In the data rows, the value 128 means zero.
Two rows play each game, the first against the second. How much does the first row win by? 20 is about a draw, 40 a big win and 0 a big loss. Wins can go round in a circle: one row can beat a second, the second a third and the third the first. Each row has two weighted sums of its numbers, A and B, taken from their middle values. A row wins by its A times the other's B, less its B times the other's A.
[077,105,121,106,099,118,137,156,177,165,151,169,186,146,158,122,094,090,103,090,130]
[104,109,121,112,099,102,097,090,116,081,104,136,170,165,188,174,158,140,137,111,151] ~ 15
[103,090,081,086,099,082,082,092,102,116,126,134,144,161,171,185,200,191,154,138,117]
[078,074,078,088,114,134,171,198,183,181,156,140,131,140,162,162,138,114,091,083,092] ~ 17
[103,104,109,082,088,098,135,137,151,131,176,184,189,179,138,159,117,071,104,099,137]
[190,159,168,153,130,129,104,100,100,107,096,086,092,062,099,128,177,190,146,139,118] ~ 19
[111,103,119,119,103,098,084,106,111,085,101,136,160,167,197,180,166,132,139,108,141]
[111,093,086,099,108,097,125,144,151,161,197,210,211,169,124,095,085,093,099,118,119] ~ 31
[123,126,158,195,196,190,168,160,142,150,131,110,091,086,084,084,087,094,103,119,115]
[167,156,166,201,210,186,149,120,106,121,114,097,085,099,090,087,097,102,108,133,113] ~ 19
[114,111,107,119,110,102,106,096,108,108,095,081,090,108,143,172,188,169,165,170,188]
[107,093,099,097,091,090,087,078,114,103,117,133,154,139,156,175,183,178,170,134,149] ~ 28
[140,174,201,185,150,141,158,166,149,155,137,117,095,089,080,082,084,089,101,117,112]
[105,102,128,107,109,123,103,166,206,221,165,144,134,113,133,110,080,108,103,089,141] ~ 20
[172,185,190,145,141,113,113,125,144,169,192,151,116,079,081,060,081,083,115,113,126]
[086,080,085,113,161,201,213,163,116,100,120,140,157,186,174,136,116,099,089,095,099] ~ 25
[145,157,171,180,167,161,143,121,105,093,087,080,067,074,089,110,136,153,155,154,135]
[094,088,092,081,097,088,082,090,105,106,122,129,153,160,149,153,176,206,188,161,129] ~ 25
[173,185,168,147,146,167,181,180,160,147,127,107,090,079,075,081,081,090,105,113,124]
[208,196,185,153,151,114,103,143,137,188,173,135,107,071,089,073,088,089,088,113,102] ~ 22
[120,098,102,097,109,092,098,092,101,084,108,121,147,186,206,196,175,160,130,123,121]
[163,153,170,171,158,142,136,146,163,195,179,133,089,068,074,074,079,090,097,106,118] ~ 24
[113,090,078,080,113,087,089,089,098,113,128,121,131,157,173,208,209,174,148,141,111]
[117,109,098,101,115,107,138,179,191,249,217,166,117,099,087,082,092,094,101,123,117] ~ 19
[096,100,106,118,128,166,190,185,151,107,092,089,098,121,177,184,152,119,108,100,122]
[106,107,124,098,106,108,104,085,118,100,125,141,180,152,213,193,120,122,133,109,127] ~ 19
[072,087,082,080,087,081,096,113,137,154,156,169,160,129,114,131,161,195,184,132,130]
[078,111,103,084,111,146,140,193,185,191,137,139,113,094,081,154,166,133,125,086,120] ~ 12
[108,109,111,120,147,183,231,203,175,164,144,137,117,087,070,077,080,105,111,119,130]
[109,112,119,114,101,106,096,096,110,078,095,126,153,165,185,186,165,150,141,115,144] ~ 21
[107,101,104,103,103,095,108,128,161,199,181,154,108,088,060,089,090,119,158,198,205]
[151,165,173,184,173,168,143,119,094,097,111,138,157,165,129,097,086,081,089,100,104] ~ 25
[117,096,103,104,102,082,096,088,106,116,118,158,194,241,185,164,154,104,120,114,120]
[181,189,174,175,132,134,109,105,099,089,094,139,163,187,141,100,096,089,096,111,114] ~ 14
[117,097,114,112,119,105,098,112,110,094,105,097,100,100,128,193,194,187,169,146,148]
[120,108,120,108,113,104,107,104,103,095,098,091,086,099,125,153,176,190,192,186,171] ~ 19
[185,188,176,171,142,130,109,100,119,155,172,170,144,115,080,069,073,084,097,108,117]
[078,073,062,076,102,101,154,208,170,188,151,105,112,090,121,158,156,186,155,121,116] ~ 28
[106,124,156,196,200,184,155,138,135,147,141,133,123,105,093,084,083,087,093,110,113]
[186,171,167,160,164,185,204,168,130,109,108,088,079,090,080,094,087,100,108,130,123] ~ 20
[096,067,063,063,082,071,065,094,127,175,186,186,169,150,129,123,130,151,167,185,164]
[121,119,152,149,146,139,121,100,114,103,136,181,216,160,102,077,064,103,116,126,146] ~ 8
[197,211,182,137,103,085,086,091,111,136,148,163,164,166,131,107,095,089,097,100,106]
[107,113,106,114,099,100,091,088,110,105,125,152,192,199,208,172,139,112,108,111,129] ~ 20
[121,099,087,092,115,091,096,098,097,112,110,095,089,116,122,137,168,202,207,223,164]
[103,096,089,091,098,084,086,080,092,093,114,136,175,200,175,145,124,138,156,195,190] ~ 22
[108,092,088,102,137,165,203,213,183,216,191,147,117,108,086,081,084,084,097,119,107]
[116,104,106,126,165,178,215,215,177,208,169,125,096,107,085,077,080,088,091,116,093] ~ 19
[080,087,101,104,098,142,165,186,183,139,122,138,149,134,157,155,129,113,112,079,129]
[172,145,136,101,107,090,096,087,122,147,175,208,218,164,117,092,083,097,107,106,120] ~ 22
[173,173,200,207,176,158,137,115,103,124,123,096,092,098,100,083,102,113,103,120,113]
[090,085,087,081,090,086,090,102,122,137,145,159,163,161,168,182,193,167,127,110,117] ~ 21
[206,188,177,173,176,168,175,153,121,134,123,093,077,095,083,080,089,092,097,128,101]
[123,144,177,185,156,157,154,160,162,154,139,126,105,076,080,081,084,091,109,109,134] ~ 21
[084,074,068,081,078,065,080,119,161,190,171,136,115,125,142,159,180,179,164,142,132]
[091,105,119,158,184,196,172,134,115,110,128,152,168,169,148,123,096,081,087,090,093] ~ 21
[093,088,075,084,105,103,132,152,163,188,170,169,173,207,189,144,108,081,084,100,099]
[091,103,113,105,090,101,114,140,182,183,163,136,103,058,086,104,129,154,170,151,178] ~ 11
[095,091,098,104,111,103,087,097,103,116,129,164,210,214,202,156,139,105,105,127,126]
[110,108,105,106,119,134,168,182,154,135,111,093,081,074,076,098,150,208,194,151,126] ~ 14
[150,153,164,174,173,159,146,118,100,102,095,080,064,076,078,088,113,141,161,194,157]
[089,095,115,110,130,155,174,198,184,162,130,107,092,055,061,121,146,164,148,128,127] ~ 20
[154,170,173,170,148,143,128,126,142,164,169,167,138,097,074,072,074,081,097,099,119]
[255,222,161,142,138,123,123,118,112,123,115,102,094,099,095,090,103,107,110,133,127] ~ 15
[148,141,154,186,206,208,193,143,107,128,116,094,081,098,087,088,091,099,106,136,110]
[112,138,155,178,165,173,159,124,117,085,077,100,114,140,165,150,126,106,104,095,123] ~ 19
[077,103,108,107,094,125,161,188,186,132,118,121,147,128,148,160,130,120,120,086,139]
[193,179,169,150,136,138,161,191,174,169,127,101,078,078,075,084,084,094,102,118,122] ~ 20
[246,219,166,129,139,132,143,120,136,114,113,093,086,078,093,078,099,109,119,155,136]
[137,150,176,196,189,191,168,141,117,117,110,095,090,092,088,090,097,104,111,129,125] ~ 12
[098,089,100,120,150,169,194,192,168,186,178,163,154,147,113,083,083,077,081,092,094]
[106,102,065,099,086,089,072,110,096,104,135,139,148,176,163,199,192,165,152,140,120] ~ 27
[171,170,182,201,197,173,146,120,106,121,114,097,086,099,088,087,096,099,107,134,112]
[163,178,182,168,145,138,114,103,113,106,140,167,175,138,105,082,079,082,099,104,124] ~ 18
[123,118,111,111,114,104,102,109,110,098,097,095,087,090,124,180,196,184,164,166,166]
[145,157,178,188,177,173,149,120,110,101,117,132,155,150,111,091,081,081,091,104,110] ~ 27
[198,200,195,192,180,146,135,118,101,124,117,095,083,107,093,087,097,100,104,138,105]
[131,117,096,113,128,108,102,105,115,126,117,096,089,098,101,101,114,143,175,253,223] ~ 22
[117,102,089,090,110,090,081,098,097,107,109,102,097,126,135,151,184,207,202,201,146]
[137,142,173,203,184,177,176,124,112,096,094,090,087,109,111,120,115,118,118,112,111] ~ 19
[160,180,174,146,135,114,093,086,110,094,121,168,181,193,114,100,071,097,115,108,133]
[104,111,130,148,160,190,188,167,138,115,091,078,067,069,091,126,154,166,150,132,120] ~ 19
[113,095,080,081,105,080,092,086,091,099,107,101,113,157,159,165,178,184,185,213,161]
[227,228,190,164,137,110,100,115,113,128,132,112,112,101,101,093,091,107,104,122,118] ~ 18
[148,167,179,173,145,144,117,098,097,078,097,125,154,170,165,135,113,094,093,097,116]
[090,079,100,101,143,170,201,202,159,147,127,117,070,062,064,094,126,169,177,182,115] ~ 18
[255,223,159,138,135,121,121,120,114,121,116,104,095,095,094,093,100,108,115,135,126]
[099,086,091,108,142,170,204,194,161,155,115,090,065,073,065,090,118,150,173,192,158] ~ 14
[106,097,084,090,106,089,083,089,092,106,115,119,127,154,150,174,205,198,179,160,125]
[175,184,181,169,145,135,110,096,104,102,127,157,172,158,124,098,079,077,094,102,117] ~ 25
[191,184,177,164,143,121,105,096,112,133,160,175,166,133,099,078,079,082,092,101,112]
[100,084,074,080,096,076,074,089,105,128,137,137,143,182,178,173,199,186,161,145,105] ~ 25
[108,112,115,107,104,106,102,103,120,084,095,118,147,165,198,191,167,143,130,112,141]
[091,080,075,083,094,072,080,085,105,109,133,140,159,168,160,144,151,187,198,185,145] ~ 22
[172,179,179,153,125,123,106,103,119,120,145,179,181,140,111,081,080,077,100,104,127]
[202,191,183,181,180,163,165,140,112,133,115,095,077,098,084,085,089,096,102,132,102] ~ 17
[121,123,159,170,170,192,151,139,115,117,151,137,170,097,100,090,092,087,086,097,146]
[109,132,157,187,179,202,170,141,116,094,099,110,126,127,131,122,114,103,099,094,105] ~ 18
[155,178,199,184,152,138,115,114,117,123,148,152,129,092,076,083,089,093,108,113,136]
[102,105,109,102,102,103,103,103,121,135,162,194,220,202,165,129,104,097,100,106,127] ~ 22
[114,085,080,086,109,076,079,096,094,117,148,149,179,221,203,190,164,133,115,129,102]
[169,168,162,192,154,137,147,085,094,081,085,095,081,120,151,160,147,128,115,108,112] ~ 21
[098,100,113,088,102,104,135,162,169,168,171,190,202,149,145,102,103,083,095,097,123]
[212,208,184,172,166,153,157,141,114,128,115,092,079,098,088,086,094,096,104,129,107] ~ 16
[083,079,077,088,096,088,106,125,142,163,166,173,162,160,175,189,169,129,103,098,101]
[123,146,172,168,132,106,096,084,097,100,113,141,178,213,182,135,105,093,096,108,111] ~ 15
[081,076,079,079,085,077,083,109,138,155,161,170,171,155,137,148,178,179,161,119,113]
[188,188,176,154,136,115,102,092,102,114,137,168,185,170,119,091,081,082,094,103,111] ~ 20
[145,186,174,180,157,143,096,099,089,085,090,112,129,148,158,147,122,112,113,096,114]
[108,101,102,103,099,093,091,095,108,098,106,118,119,130,146,157,191,209,182,152,140] ~ 25
[099,090,083,082,098,086,098,120,142,185,187,177,154,124,090,078,079,111,168,227,184]
[124,105,088,094,116,093,099,102,099,116,109,094,085,109,111,131,165,197,205,231,172] ~ 17
[097,113,126,123,091,103,098,107,134,107,131,159,188,162,177,166,130,115,113,089,147]
[135,092,112,097,101,126,111,165,184,208,218,190,136,111,093,078,089,111,099,110,125] ~ 18
[098,114,108,094,098,112,115,131,149,156,167,185,216,179,152,117,095,088,096,094,135]
[109,145,152,167,173,218,132,127,101,111,077,080,089,080,119,140,126,140,146,146,117] ~ 36
[207,171,120,119,137,166,201,220,166,175,132,101,082,072,076,080,084,095,101,120,115]
[077,076,079,081,096,110,134,166,175,188,169,149,126,110,133,168,180,150,114,092,104] ~ 16
[118,118,117,117,103,109,103,095,118,089,103,130,174,203,212,167,132,114,115,103,143]
[126,098,099,091,104,124,109,096,095,078,126,097,113,121,142,185,196,196,163,148,148] ~ 27
[151,171,188,188,154,146,119,103,109,084,095,117,142,153,145,121,094,093,103,103,127]
[255,222,165,139,139,123,123,121,112,119,116,102,091,098,093,092,101,107,114,137,124] ~ 15
[101,100,112,118,108,139,129,184,161,184,155,196,181,120,129,079,094,085,116,089,129]
[106,098,116,083,106,116,107,125,153,189,183,214,196,149,127,106,093,089,106,101,127] ~ 18
[139,112,105,097,122,100,119,098,119,116,101,092,091,101,085,115,131,186,216,232,174]
[102,126,122,104,104,097,119,097,114,072,109,103,119,145,186,180,191,166,142,123,141] ~ 22
[116,108,096,101,111,103,104,101,101,101,105,093,087,106,123,150,176,201,196,198,167]
[102,090,076,093,114,129,159,200,180,191,160,132,080,080,077,064,098,121,157,200,182] ~ 17
[136,138,162,198,203,199,167,134,114,117,113,099,087,094,089,090,097,101,112,133,124]
[163,185,175,156,137,127,115,092,104,074,085,083,106,112,154,160,144,132,123,115,140] ~ 21
[090,078,070,075,098,100,140,173,172,197,161,125,094,079,079,098,122,152,178,210,177]
[105,087,098,087,090,083,092,091,108,125,143,144,156,204,202,195,174,137,116,115,121] ~ 26
[186,192,188,166,143,136,115,109,115,116,141,158,154,114,093,079,081,085,101,106,126]
[184,187,178,158,137,126,115,118,139,173,178,162,131,091,075,071,076,084,099,104,118] ~ 27
[072,091,088,081,082,106,084,088,125,139,133,130,151,136,126,165,168,181,174,157,167]
[216,209,196,179,168,140,133,120,105,125,118,097,082,104,090,086,095,102,104,137,107] ~ 19
[188,186,178,156,147,116,095,087,091,097,090,076,063,093,102,127,151,161,161,169,137]
[104,107,096,113,102,099,087,089,127,094,104,119,140,179,212,188,164,144,134,121,140] ~ 26
[121,110,106,115,140,144,205,238,210,172,134,096,085,099,091,098,096,086,118,131,123]
[255,222,169,144,149,130,100,130,102,135,109,083,092,118,097,096,112,097,118,121,126] ~ 16
[151,181,176,165,136,135,109,086,102,077,082,107,114,147,161,159,137,126,107,102,128]
[184,188,182,169,140,138,126,132,139,165,159,147,115,084,066,078,078,090,099,104,127] ~ 21
[117,117,158,162,182,182,167,115,111,098,094,085,075,076,081,090,139,153,154,171,154]
[187,172,166,181,194,189,169,127,108,131,108,102,084,097,080,088,087,094,107,126,120] ~ 9
[087,091,101,095,089,100,099,128,159,162,169,178,183,169,172,154,126,104,103,086,126]
[084,105,125,119,104,153,167,182,192,137,125,135,145,116,130,132,111,107,115,081,142] ~ 19
[086,092,117,122,129,184,205,193,173,145,123,104,093,110,152,160,146,106,092,093,097]
[099,104,109,103,096,100,090,090,109,084,100,122,143,152,172,179,177,168,163,141,152] ~ 23
[089,082,080,077,092,082,086,102,120,141,154,160,167,163,161,176,189,175,136,111,112]
[112,111,113,113,098,098,105,089,108,079,101,125,165,175,191,179,167,143,136,116,145] ~ 22
[179,189,192,177,147,141,121,101,110,101,118,140,153,140,112,096,084,082,101,102,123]
[084,113,149,110,098,113,126,130,167,132,132,133,166,131,174,178,119,112,100,087,135] ~ 21
[159,153,163,162,155,153,132,116,097,063,086,084,073,091,091,124,151,176,155,157,138]
[131,138,159,185,195,191,164,149,144,169,144,109,089,081,072,080,084,091,100,120,116] ~ 15
[077,103,115,159,153,184,205,188,137,091,090,094,082,115,144,155,131,135,125,116,113]
[195,200,169,130,111,091,083,084,097,105,131,152,182,187,157,119,097,090,097,108,114] ~ 17
[098,092,094,098,111,134,179,217,197,194,147,113,080,059,078,096,124,151,150,145,135]
[096,076,064,069,100,102,075,100,137,150,183,175,146,169,165,172,177,173,109,105,113] ~ 21
[127,162,172,195,173,164,145,116,104,089,101,110,129,157,153,112,092,089,097,101,124]
[132,150,150,156,151,137,128,107,100,085,092,077,072,077,088,119,143,174,177,189,160] ~ 19
[198,196,185,165,148,140,156,168,153,153,122,090,078,083,088,086,088,090,110,120,106]
[127,142,181,214,196,171,134,109,103,105,115,114,119,128,115,102,097,095,102,116,116] ~ 22
[100,112,127,129,113,168,171,184,154,164,143,178,176,106,113,105,084,062,099,104,130]
[112,109,117,142,167,186,205,184,138,131,109,087,066,072,068,075,098,130,163,193,155] ~ 20
[078,077,079,091,113,141,177,207,190,196,165,139,113,102,121,148,147,124,105,089,102]
[137,179,196,174,122,115,098,107,132,122,144,157,161,133,114,107,089,086,101,094,129] ~ 13
[130,112,113,100,121,083,104,105,115,104,093,097,097,091,150,201,180,153,152,161,183]
[112,107,141,063,108,098,083,075,119,078,121,142,152,175,188,188,155,143,150,127,130] ~ 33
[073,070,076,083,115,134,171,204,176,198,167,145,096,067,104,117,147,162,160,120,103]
[106,111,109,106,101,106,101,103,140,148,177,202,216,177,143,114,088,096,105,104,132] ~ 21
[153,164,167,176,157,149,126,094,095,077,092,102,141,168,174,156,112,092,099,106,106]
[095,096,103,103,093,091,100,121,151,158,170,194,202,174,159,136,114,103,101,092,127] ~ 18
[122,109,104,126,160,178,226,234,179,198,149,107,079,098,083,080,089,095,098,128,098]
[090,097,098,090,093,100,114,162,165,180,166,146,111,078,075,085,108,136,174,201,193] ~ 13
[121,126,137,160,165,185,180,165,150,165,177,154,131,087,072,062,078,077,106,108,111]
[102,091,073,077,096,074,082,083,093,111,123,136,150,164,160,161,174,198,188,181,130] ~ 18
[109,095,090,094,106,090,091,092,098,099,107,111,131,172,189,196,194,177,150,145,122]
[119,104,127,157,186,223,202,140,130,142,152,150,123,082,072,074,085,094,106,124,122] ~ 20
[108,084,074,080,094,074,080,083,093,110,119,127,139,163,152,156,159,186,195,211,157]
[124,109,109,101,116,100,109,108,107,100,110,097,093,099,103,124,160,209,216,199,155] ~ 18
[104,104,091,100,116,135,203,216,190,186,168,160,158,127,099,089,082,096,090,106,110]
[255,197,166,145,139,134,134,109,124,105,115,105,099,090,092,108,097,104,110,138,118] ~ 18
[081,099,110,104,110,152,180,190,174,123,094,104,106,100,138,168,152,140,131,103,139]
[222,189,154,106,119,067,091,082,093,094,091,092,085,121,138,167,174,167,142,146,125] ~ 37
[088,096,097,089,093,116,132,192,183,180,142,158,149,155,164,154,139,094,091,082,110]
[104,109,124,087,099,106,082,096,119,147,192,187,221,210,148,107,094,103,097,127,130] ~ 16
[096,118,105,107,112,106,095,094,103,088,096,105,108,121,152,179,185,190,173,165,149]
[107,111,118,111,102,109,095,094,113,085,095,113,142,165,192,194,170,148,137,122,142] ~ 18
[110,094,085,089,104,088,091,091,098,108,115,118,129,159,182,197,202,182,149,144,122]
[109,094,085,088,106,085,089,091,095,108,111,111,119,166,185,199,199,180,154,155,126] ~ 17
[121,120,112,114,113,113,112,110,114,102,105,100,087,080,096,123,162,194,201,193,176]
[103,088,072,075,099,082,088,093,109,117,120,126,142,179,174,181,191,196,161,146,113] ~ 22
[098,085,075,080,096,073,089,095,111,138,149,154,164,179,184,191,189,161,126,119,107]
[175,184,191,180,160,132,111,091,089,087,089,081,078,101,118,131,145,145,136,140,118] ~ 21
[079,078,078,066,095,082,110,128,156,194,164,189,143,139,144,181,177,145,108,120,092]
[187,212,205,186,157,119,131,108,116,120,110,103,097,107,087,089,099,104,118,134,114] ~ 20
[087,095,105,099,093,105,104,122,157,168,180,191,199,154,150,133,106,098,109,094,135]
[121,109,123,161,200,223,197,165,144,143,131,113,097,090,084,080,089,095,107,120,125] ~ 22
[115,115,112,112,109,107,103,105,112,095,094,092,090,108,137,173,195,196,173,158,148]
[111,086,084,093,096,093,075,103,107,100,112,116,138,143,176,175,200,185,168,160,128] ~ 31
[124,094,075,083,116,127,191,231,193,233,181,150,129,123,099,078,090,088,096,128,099]
[108,106,099,098,103,094,093,092,105,095,109,131,159,196,208,192,168,140,129,120,128] ~ 20
[149,155,174,178,156,160,118,111,099,078,082,079,104,142,166,160,139,119,106,108,116]
[096,087,091,083,085,090,103,131,159,150,124,119,133,143,180,189,181,161,132,099,130] ~ 18
[103,107,113,107,101,105,102,108,139,152,179,206,212,176,142,111,095,093,103,102,131]
[087,078,082,079,098,094,108,125,147,171,176,165,156,155,176,195,165,120,095,097,104] ~ 31
[120,108,082,097,134,185,192,170,107,067,087,098,111,170,181,176,160,132,135,102,101]
[094,101,127,133,134,182,186,176,148,092,105,137,172,153,145,127,099,090,103,088,130] ~ 30
[107,100,091,100,102,089,104,090,118,144,155,192,193,209,192,164,122,100,102,101,108]
[129,112,104,105,121,107,113,110,107,118,114,098,091,102,099,103,116,146,193,255,208] ~ 19
[124,118,110,111,117,105,109,107,110,111,106,098,089,092,098,107,135,184,211,222,185]
[110,094,079,085,103,081,085,087,097,102,130,112,117,151,168,179,188,204,181,164,128] ~ 21
[124,134,146,168,175,174,172,151,138,176,181,162,132,104,078,069,072,076,085,106,098]
[157,197,199,172,134,130,124,094,108,122,115,160,149,144,123,087,086,086,102,105,117] ~ 20
[168,165,153,157,142,124,150,168,180,207,164,129,094,075,064,073,076,086,104,111,119]
[128,142,156,173,168,158,134,107,099,081,085,075,076,100,127,156,171,161,141,130,111] ~ 16
[095,128,138,162,149,191,178,123,129,069,103,071,109,158,167,152,134,112,114,102,121]
[114,101,075,086,113,084,076,078,100,119,118,131,154,196,212,198,183,151,120,137,117] ~ 17
[110,109,108,109,107,108,110,125,137,138,131,119,097,078,102,162,217,199,145,111,132]
[099,101,086,079,099,082,078,105,113,129,127,138,184,205,204,190,164,140,112,126,111] ~ 15
[104,103,102,109,105,104,096,098,104,084,101,123,158,190,203,182,171,147,132,120,135]
[136,151,169,171,148,155,129,110,108,074,080,088,105,129,166,167,143,126,112,104,123] ~ 20
[143,162,179,180,164,159,135,123,128,147,160,160,141,100,079,075,074,082,094,104,119]
[115,136,138,156,157,179,169,127,108,093,094,085,085,083,067,099,112,152,162,194,174] ~ 21
[101,075,069,061,073,098,100,148,166,152,159,166,167,140,097,124,156,183,168,131,131]
[123,113,110,111,115,110,106,114,115,107,106,098,089,091,095,108,140,173,203,235,189] ~ 23
[222,183,123,103,096,077,068,089,100,098,087,105,124,156,174,177,168,139,144,132,112]
[095,107,107,106,089,090,090,091,126,121,136,174,199,179,178,161,140,112,116,107,148] ~ 25
[121,117,112,111,119,099,110,107,109,073,081,099,117,126,146,173,188,181,170,140,155]
[094,117,144,171,164,185,139,121,128,113,141,167,176,144,120,102,085,086,095,088,123] ~ 24
[108,106,114,111,110,111,093,103,103,091,099,098,101,146,184,201,194,167,146,141,134]
[184,186,176,161,142,121,111,091,095,087,091,081,067,090,099,125,148,169,162,162,127] ~ 25
[100,111,112,105,101,113,093,097,116,095,089,109,120,141,167,185,176,186,161,136,144]
[097,087,071,076,102,070,077,086,101,123,132,135,143,167,170,176,188,197,167,152,126] ~ 20
[167,178,175,162,139,122,105,098,101,087,090,084,079,080,111,143,164,163,152,139,131]
[098,083,075,079,096,078,084,090,103,127,137,140,149,175,171,184,198,186,153,141,109] ~ 19
[102,114,111,116,094,107,109,096,100,089,099,120,131,122,146,160,176,201,181,144,139]
[160,161,190,162,127,129,137,098,098,066,086,134,134,181,135,153,119,124,107,096,109] ~ 7
[109,115,096,108,128,165,216,229,193,196,158,133,101,098,087,081,089,093,098,125,114]
[100,101,104,103,101,091,085,095,125,141,171,199,204,188,174,141,120,100,104,101,128] ~ 13
[182,186,179,160,141,127,126,128,147,181,177,150,112,078,073,077,077,086,098,104,116]
[105,092,084,088,102,088,088,093,108,130,148,179,207,231,190,153,129,117,113,118,116] ~ 20
[160,166,180,167,150,131,110,102,110,105,138,169,180,167,118,093,082,079,095,093,109]
[122,133,155,186,194,203,167,133,109,097,094,097,110,147,146,125,100,092,097,110,105] ~ 26
[179,175,168,147,142,138,173,201,174,166,127,096,082,083,072,079,084,095,105,117,120]
[111,105,099,135,163,173,205,191,166,194,179,156,133,123,096,077,087,084,080,092,084] ~ 21
[114,097,096,093,108,085,092,093,097,102,107,107,103,125,136,147,169,200,205,207,160]
[156,166,175,167,140,145,133,117,125,143,164,185,153,110,085,077,078,086,096,092,115] ~ 20
[159,172,174,166,145,130,109,087,090,076,085,098,119,155,173,163,145,123,111,102,110]
[101,127,130,126,102,115,097,099,121,071,104,148,191,184,169,152,129,122,132,108,150] ~ 20
